Each pair is two rows. How far apart are they, by a hidden measure? 0 means very close, and 30 very far. Two or three weighted sums of its numbers give each row a place; it is the straight-line distance between the places.
[0.03 -0.60 -0.12 1.29 -0.98 0.70 0.77 0.47 1.00 -0.46]
[-1.59 -0.72 0.71 0.17 1.36 -1.24 -0.39 0.74 -0.75 0.58] 7
[-0.53 -1.34 1.16 0.21 0.45 -2.47 -0.70 1.34 -0.65 1.77]
[-0.21 -0.67 0.26 0.08 0.44 0.37 -0.06 0.09 0.36 -0.18] 11
[1.13 1.80 -1.76 -1.64 1.24 0.70 -0.04 -1.52 0.62 -0.59]
[1.25 1.62 -1.49 -1.69 1.21 0.40 0.14 -1.64 0.26 -0.24] 4
[1.08 1.88 -1.83 -1.76 1.34 0.69 0.06 -1.74 0.39 -0.58]
[-0.93 0.02 0.78 0.21 -0.08 -0.11 -0.27 0.36 -1.45 0.21] 4
[0.10 -0.46 -0.21 1.08 -0.65 0.89 0.59 0.33 0.99 -0.66]
[0.11 -0.59 0.31 0.92 -0.57 0.18 0.45 0.22 0.65 0.12] 3
[0.18 -0.70 -0.13 0.81 -0.55 0.59 0.49 0.26 0.97 -0.45]
[0.12 -0.52 -0.17 0.87 -0.52 0.80 0.70 -0.31 0.81 -0.37] 6
[-0.61 -0.45 0.76 0.01 0.10 -0.53 -0.16 0.26 -0.72 0.42]
[-0.32 -0.46 0.13 0.38 0.18 0.67 0.04 0.32 0.43 -0.65] 1
[0.06 -0.47 -0.21 1.35 -1.05 0.91 0.81 0.23 1.28 -0.58]
[1.33 1.69 -1.56 -1.73 1.28 0.52 0.06 -1.62 0.38 -0.22] 13
[-1.80 -0.98 1.39 0.43 0.64 -2.78 -1.09 2.32 -0.83 0.97]
[-0.45 -0.63 0.98 0.18 -0.10 -1.08 -0.20 0.44 -0.19 0.63] 21
[-0.82 -0.31 0.51 0.10 0.21 0.33 -0.24 0.40 -0.32 -0.08]
[0.30 -0.70 0.13 0.98 -0.68 0.31 0.65 0.07 0.81 0.14] 10
[-0.79 -1.09 0.77 0.50 0.52 -1.41 -0.36 1.21 0.17 0.86]
[-0.01 1.00 -0.21 -1.25 -1.37 -1.38 -0.88 -0.02 -1.65 0.52] 13
[0.10 -0.49 -0.20 1.20 -0.48 1.20 0.59 0.19 1.12 -0.72]
[1.23 1.58 -1.50 -1.73 1.28 0.28 0.07 -1.80 0.21 -0.23] 7
[0.49 -0.81 -0.13 1.05 -0.90 0.46 0.83 0.16 0.83 0.10]
[0.14 -0.47 -0.02 0.91 -0.68 0.97 0.47 0.19 0.83 -0.66] 6
[1.71 1.33 -1.46 -1.94 1.21 0.08 0.25 -1.97 0.03 0.34]
[-0.46 -0.45 0.10 0.12 0.47 0.67 -0.09 0.16 0.59 -0.86] 6
[-0.70 -0.34 0.61 0.02 0.08 0.07 -0.15 0.43 -0.68 0.12]
[0.00 -0.60 -0.18 1.27 -0.71 0.84 0.57 0.63 1.09 -0.56] 7
[-0.93 -0.06 0.78 0.21 -0.08 -0.07 -0.33 0.52 -0.82 -0.11]
[0.24 -0.49 -0.22 0.87 -0.53 0.81 0.74 -0.30 1.05 -0.29] 10
[-0.80 -0.15 0.80 0.19 -0.02 -0.22 -0.40 0.34 -0.91 0.11]
[0.47 1.70 0.42 -0.91 -2.92 -0.32 -1.15 -0.16 -3.15 0.78] 3
[-0.77 -0.17 0.57 0.04 0.14 0.24 -0.31 0.34 -0.67 -0.26]
[1.05 1.69 -1.72 -1.60 1.31 0.38 -0.06 -1.36 0.34 -0.29] 5
[-0.67 -0.33 0.73 0.00 0.11 -0.18 -0.32 0.43 -0.95 0.42]
[1.44 1.98 -1.69 -1.85 0.87 0.68 -0.04 -1.86 0.17 -0.52] 13
[0.94 1.54 -1.97 -1.80 1.23 0.32 -0.04 -1.23 0.38 0.14]
[-0.46 -0.36 0.96 -0.05 -0.06 -0.37 -0.31 0.37 -1.03 0.59] 20
[0.89 1.95 -1.76 -1.58 1.35 0.77 -0.12 -1.72 0.48 -0.88]
[1.37 1.99 -1.96 -2.35 -0.21 -0.04 -0.01 -1.78 -0.61 0.51] 18
[-0.76 -0.01 0.72 -0.01 -0.26 0.10 -0.48 0.31 -1.10 0.08]
[-0.14 -0.83 1.59 0.08 -0.17 -1.87 -0.66 0.99 -0.70 1.18] 13
[0.08 -0.40 -0.24 0.93 -0.56 0.90 0.72 -0.04 1.15 -0.41]
[0.74 1.80 -1.92 -1.82 1.22 0.52 -0.09 -1.26 0.57 -0.40] 14
[-0.09 -0.77 1.01 0.02 -0.01 -1.19 -0.16 0.32 -0.26 1.30]
[0.01 -0.37 -0.12 0.89 -0.45 0.75 0.80 -0.29 0.88 -0.35] 12
[1.48 2.00 -1.80 -2.07 0.50 0.42 0.01 -1.85 -0.04 -0.30]
[0.24 -0.64 -0.20 0.92 -0.42 0.65 0.78 -0.30 0.87 -0.03] 7
[-1.03 -1.10 0.87 0.50 0.70 -1.71 -0.72 1.28 -0.07 0.70]
[-1.16 -0.27 0.68 0.29 0.41 -0.08 -0.41 0.52 -0.63 -0.22] 5
[-0.04 -0.56 -0.22 1.10 -0.57 0.97 0.69 0.33 1.15 -0.67]
[1.43 2.03 -1.77 -2.08 0.58 0.45 -0.08 -1.96 -0.17 -0.17] 5
[-0.29 -0.44 0.25 0.13 0.05 0.68 -0.18 0.34 0.28 -0.45]
[0.23 -0.44 -0.18 1.38 -0.97 1.01 0.87 0.36 1.01 -0.46] 6
[0.14 -0.60 -0.28 1.03 -0.86 0.88 0.81 -0.07 1.07 -0.31]
[-0.03 0.98 0.60 -0.88 -2.30 -1.59 -1.01 0.08 -2.72 0.61] 13
[-0.08 -0.51 -0.16 1.02 -0.24 0.92 0.49 0.08 1.13 -0.58]
[-0.07 -0.59 0.51 0.39 -0.37 -0.26 0.20 0.11 0.41 0.31] 5
[-0.30 -0.45 0.36 0.09 0.10 0.43 0.07 0.23 0.20 -0.41]
[-0.75 -0.79 1.58 0.15 -0.27 -1.88 -0.90 1.35 -0.76 0.82] 2
[0.17 -0.56 -0.19 1.23 -0.99 0.83 0.82 0.23 1.09 -0.56]
[-1.01 -0.57 0.82 0.20 0.52 -0.44 -0.28 0.74 -0.95 0.49] 15
[-0.20 -0.55 0.06 0.44 -0.09 0.65 0.07 0.10 0.70 -0.65]
[1.03 1.84 -1.63 -1.53 1.18 0.60 0.15 -1.66 0.46 -0.76] 5
[0.14 -0.50 -0.13 1.23 -1.05 0.97 0.79 0.05 1.21 -0.61]
[-0.01 -0.57 -0.22 1.12 -0.64 0.95 0.74 0.00 1.05 -0.56] 3
[1.15 1.85 -1.58 -1.64 1.29 0.76 0.01 -1.78 0.41 -0.84]
[1.65 1.45 -1.42 -1.84 1.16 0.18 0.26 -1.84 0.13 0.07] 6
[0.94 1.87 -1.69 -1.76 1.08 0.62 0.08 -1.40 0.53 -0.75]
[-0.98 -0.96 0.80 -0.06 1.41 -1.70 -0.19 0.60 -0.99 1.52] 12
[-0.26 -0.44 0.16 -0.49 0.52 -0.01 -0.13 -0.23 -0.44 0.56]
[0.16 -0.42 -0.10 0.73 -0.41 0.94 0.53 -0.19 0.94 -0.43] 12
[-1.25 0.06 0.98 0.26 -0.02 -0.21 -0.51 0.49 -1.56 -0.09]
[1.09 1.84 -1.66 -1.63 1.27 0.58 0.01 -1.66 0.39 -0.72] 4
[0.51 -0.89 0.12 0.70 -0.36 0.13 0.50 0.22 0.44 0.26]
[-0.97 -0.14 0.72 0.19 0.12 -0.26 -0.37 0.43 -1.08 0.22] 6
[-0.30 -0.55 0.18 0.29 0.21 0.75 -0.04 0.23 0.42 -0.63]
[-0.88 -1.04 1.24 0.02 0.72 -1.80 -0.61 0.62 -0.67 1.46] 6
[-1.08 0.10 1.02 0.35 -0.15 -0.07 -0.40 0.65 -1.85 0.16]
[-0.84 -0.26 0.97 0.06 0.08 -0.23 -0.34 0.50 -1.14 0.30] 2
[-0.06 -0.92 0.37 0.63 -0.17 -0.22 0.02 0.42 0.39 0.33]
[1.59 1.58 -1.55 -1.74 1.21 0.17 0.17 -1.85 0.21 0.16] 7
[0.31 -0.75 0.01 0.78 -0.46 0.36 0.77 -0.23 0.81 0.26]
[0.57 1.77 0.06 -1.39 -2.43 -0.58 -1.18 -0.26 -2.67 0.74] 5
[0.05 -0.51 -0.08 0.88 -0.44 0.73 0.28 0.43 0.82 -0.72]
[1.17 2.10 -1.85 -1.75 1.02 0.86 -0.17 -1.95 0.33 -0.67] 2
[-0.34 -0.41 0.10 0.26 0.22 0.80 -0.01 0.22 0.55 -0.73]
[-0.56 -0.49 0.32 0.11 0.16 0.67 -0.18 0.33 0.15 -0.43] 5
[0.58 1.69 1.58 -0.38 -4.13 -0.83 -1.15 -0.07 -4.08 1.21]
[-0.26 -1.17 0.55 0.43 0.28 -1.11 -0.17 0.68 0.14 0.94] 21
[-0.51 -0.55 0.35 0.08 0.16 0.29 -0.15 0.39 0.31 -0.44]
[0.09 0.87 -0.02 -1.33 -1.71 -1.69 -0.81 0.09 -2.08 1.13] 13
[1.73 1.42 -1.53 -1.78 1.11 0.14 0.18 -1.77 0.05 0.24]
[0.13 -0.50 -0.13 0.83 -0.47 0.61 0.55 -0.10 0.94 -0.15] 11
[0.36 -0.59 -0.14 1.00 -0.55 0.38 0.61 -0.17 0.80 0.23]
[1.17 1.90 -1.69 -1.60 1.20 0.68 0.11 -1.82 0.36 -0.59] 9
[0.07 -0.61 -0.26 1.41 -0.86 0.92 0.74 0.44 1.09 -0.41]
[-0.96 -0.81 1.78 0.49 -0.44 -2.31 -1.01 2.16 -1.10 0.66] 15
[1.12 1.80 -1.80 -1.63 1.32 0.55 0.08 -1.53 0.54 -0.66]
[0.16 -1.01 1.10 0.08 0.04 -1.53 -0.09 0.50 -0.43 1.54] 6
[-1.45 -0.98 1.35 0.47 0.81 -2.38 -0.77 1.62 -0.94 1.16]
[1.04 1.87 -1.65 -1.60 1.15 0.76 0.00 -1.67 0.46 -0.68] 12
[-0.06 -0.59 -0.24 1.29 -0.86 0.89 0.87 0.22 1.13 -0.63]
[-0.17 -0.51 0.16 0.59 -0.09 0.72 0.03 0.40 0.55 -0.62] 9
[0.18 -0.84 0.38 0.69 -0.51 -0.07 0.06 0.36 0.42 0.33]
[-1.18 -0.22 0.72 0.33 0.60 -0.27 -0.18 0.54 -0.87 0.19] 11
[0.03 -0.52 0.60 0.34 -0.30 -0.28 0.03 0.15 0.16 0.38]
[0.63 -0.99 -0.04 1.27 -1.03 0.56 0.91 0.10 0.88 0.12] 6
[0.34 -0.54 -0.28 0.94 -0.56 0.75 0.72 -0.26 0.99 -0.23]
[0.97 1.85 -1.71 -1.68 1.15 0.75 -0.01 -1.67 0.46 -0.65] 8
[1.13 1.76 -1.49 -1.66 1.25 0.37 0.10 -1.76 0.36 -0.52]
[0.53 -1.09 0.10 0.26 -0.12 0.00 0.39 0.10 0.29 0.41] 7
[-0.34 -0.71 1.03 0.12 -0.02 -1.35 -0.42 0.56 -0.19 0.76]
[-0.42 -0.37 0.07 -0.16 0.54 0.46 -0.19 0.30 0.41 -0.25] 15
[-0.05 -0.59 0.01 1.01 -0.49 0.77 0.31 0.41 0.82 -0.55]
[-0.92 -0.23 0.48 0.14 0.23 -0.04 -0.32 0.46 -0.69 -0.03] 7
[0.30 -0.68 -0.24 0.84 -0.30 0.66 0.87 -0.01 1.03 -0.26]
[-0.79 -0.19 0.55 -0.04 0.44 0.00 -0.42 0.04 -0.52 -0.28] 8
[0.40 -0.75 -0.27 1.16 -0.84 0.87 0.82 0.04 0.95 -0.27]
[-0.34 -0.44 0.20 0.33 0.18 0.52 -0.08 0.53 0.65 -0.70] 9
[-0.91 -0.88 1.05 0.27 0.32 -1.71 -0.59 1.34 -0.31 0.93]
[-0.33 -1.06 0.96 0.23 0.16 -1.50 -0.42 0.84 -0.19 1.24] 5
[-0.23 -0.53 -0.08 0.52 0.25 0.84 0.06 0.11 0.71 -0.56]
[-1.66 -1.04 1.43 0.52 0.73 -2.63 -1.04 1.91 -1.01 1.22] 12
[1.25 2.05 -1.86 -1.90 0.69 0.64 -0.06 -2.11 0.16 -0.52]
[-0.63 -0.05 0.55 0.03 -0.07 0.12 -0.39 0.35 -1.02 0.01] 13
[-0.82 0.05 -0.02 -0.32 0.53 0.59 -0.25 0.06 -0.10 -0.49]
[0.70 1.60 0.97 -0.70 -3.91 -0.49 -1.19 -0.25 -3.90 1.21] 14
[0.87 1.85 -1.82 -1.64 1.35 0.63 -0.06 -1.34 0.50 -0.64]
[1.10 1.88 -1.68 -1.67 1.25 0.62 0.11 -1.62 0.28 -0.63] 8
[-0.34 -0.71 0.59 0.30 0.07 -0.11 -0.20 0.48 0.25 0.10]
[-1.08 0.12 0.79 0.23 -0.14 -0.01 -0.48 0.43 -1.23 0.02] 5
[1.02 1.85 -1.59 -1.62 1.25 0.79 0.19 -1.80 0.48 -0.64]
[-0.45 -0.41 0.34 0.20 0.20 0.63 -0.03 0.29 0.42 -0.65] 1
[-1.36 -0.83 1.00 0.25 0.86 -2.00 -0.86 1.34 -0.48 0.90]
[0.51 -0.94 0.26 0.31 -0.50 0.02 0.47 -0.13 0.31 0.53] 14
[-1.59 -0.79 1.90 1.32 -0.87 -2.69 -0.54 3.08 -1.96 0.80]
[-1.65 -1.08 1.39 0.55 0.60 -2.59 -1.06 2.25 -0.61 0.84] 10
[-0.30 -0.54 0.24 0.18 0.18 0.66 -0.17 0.29 0.32 -0.42]
[0.17 -0.68 0.01 0.76 -0.42 0.67 0.50 0.16 0.76 -0.17] 3
[0.14 -0.54 -0.21 1.33 -0.93 0.89 0.66 0.27 1.10 -0.54]
[-0.92 -0.11 0.78 0.11 -0.28 0.06 -0.38 0.43 -1.05 -0.04] 8
[0.96 1.93 -1.69 -1.61 1.26 0.93 -0.13 -1.66 0.44 -0.84]
[0.25 -0.52 -0.28 1.30 -0.91 0.88 0.80 0.08 0.98 -0.57] 8
[-1.73 -0.79 1.70 0.89 0.08 -2.87 -1.08 2.78 -1.28 0.69]
[0.19 -0.62 -0.17 1.01 -0.55 0.92 0.55 0.30 0.96 -0.44] 9
[1.27 1.60 -1.38 -1.80 1.25 0.39 0.17 -1.72 0.24 -0.20]
[-0.13 -0.45 -0.18 0.56 0.09 0.97 0.44 0.11 0.99 -0.85] 7
[-0.11 -0.59 0.75 0.31 -0.22 -0.67 -0.08 0.24 0.10 0.55]
[0.84 1.76 -1.94 -1.64 1.31 0.63 -0.07 -1.47 0.54 -0.53] 14
[-0.43 -0.44 1.23 0.23 -0.13 -1.31 -0.65 0.75 -0.35 0.55]
[0.77 2.02 -2.01 -2.31 -0.23 0.03 -0.24 -1.66 -0.49 0.19] 28
[0.99 1.91 -1.76 -1.64 1.16 0.66 -0.08 -1.60 0.40 -0.73]
[-0.32 -0.55 0.39 0.14 0.13 0.28 -0.22 0.37 0.28 -0.37] 4
[-1.32 -0.80 1.56 0.67 -0.21 -2.33 -1.11 2.18 -1.04 0.63]
[1.03 1.78 -1.72 -1.61 1.13 0.64 0.02 -1.61 0.53 -0.55] 3
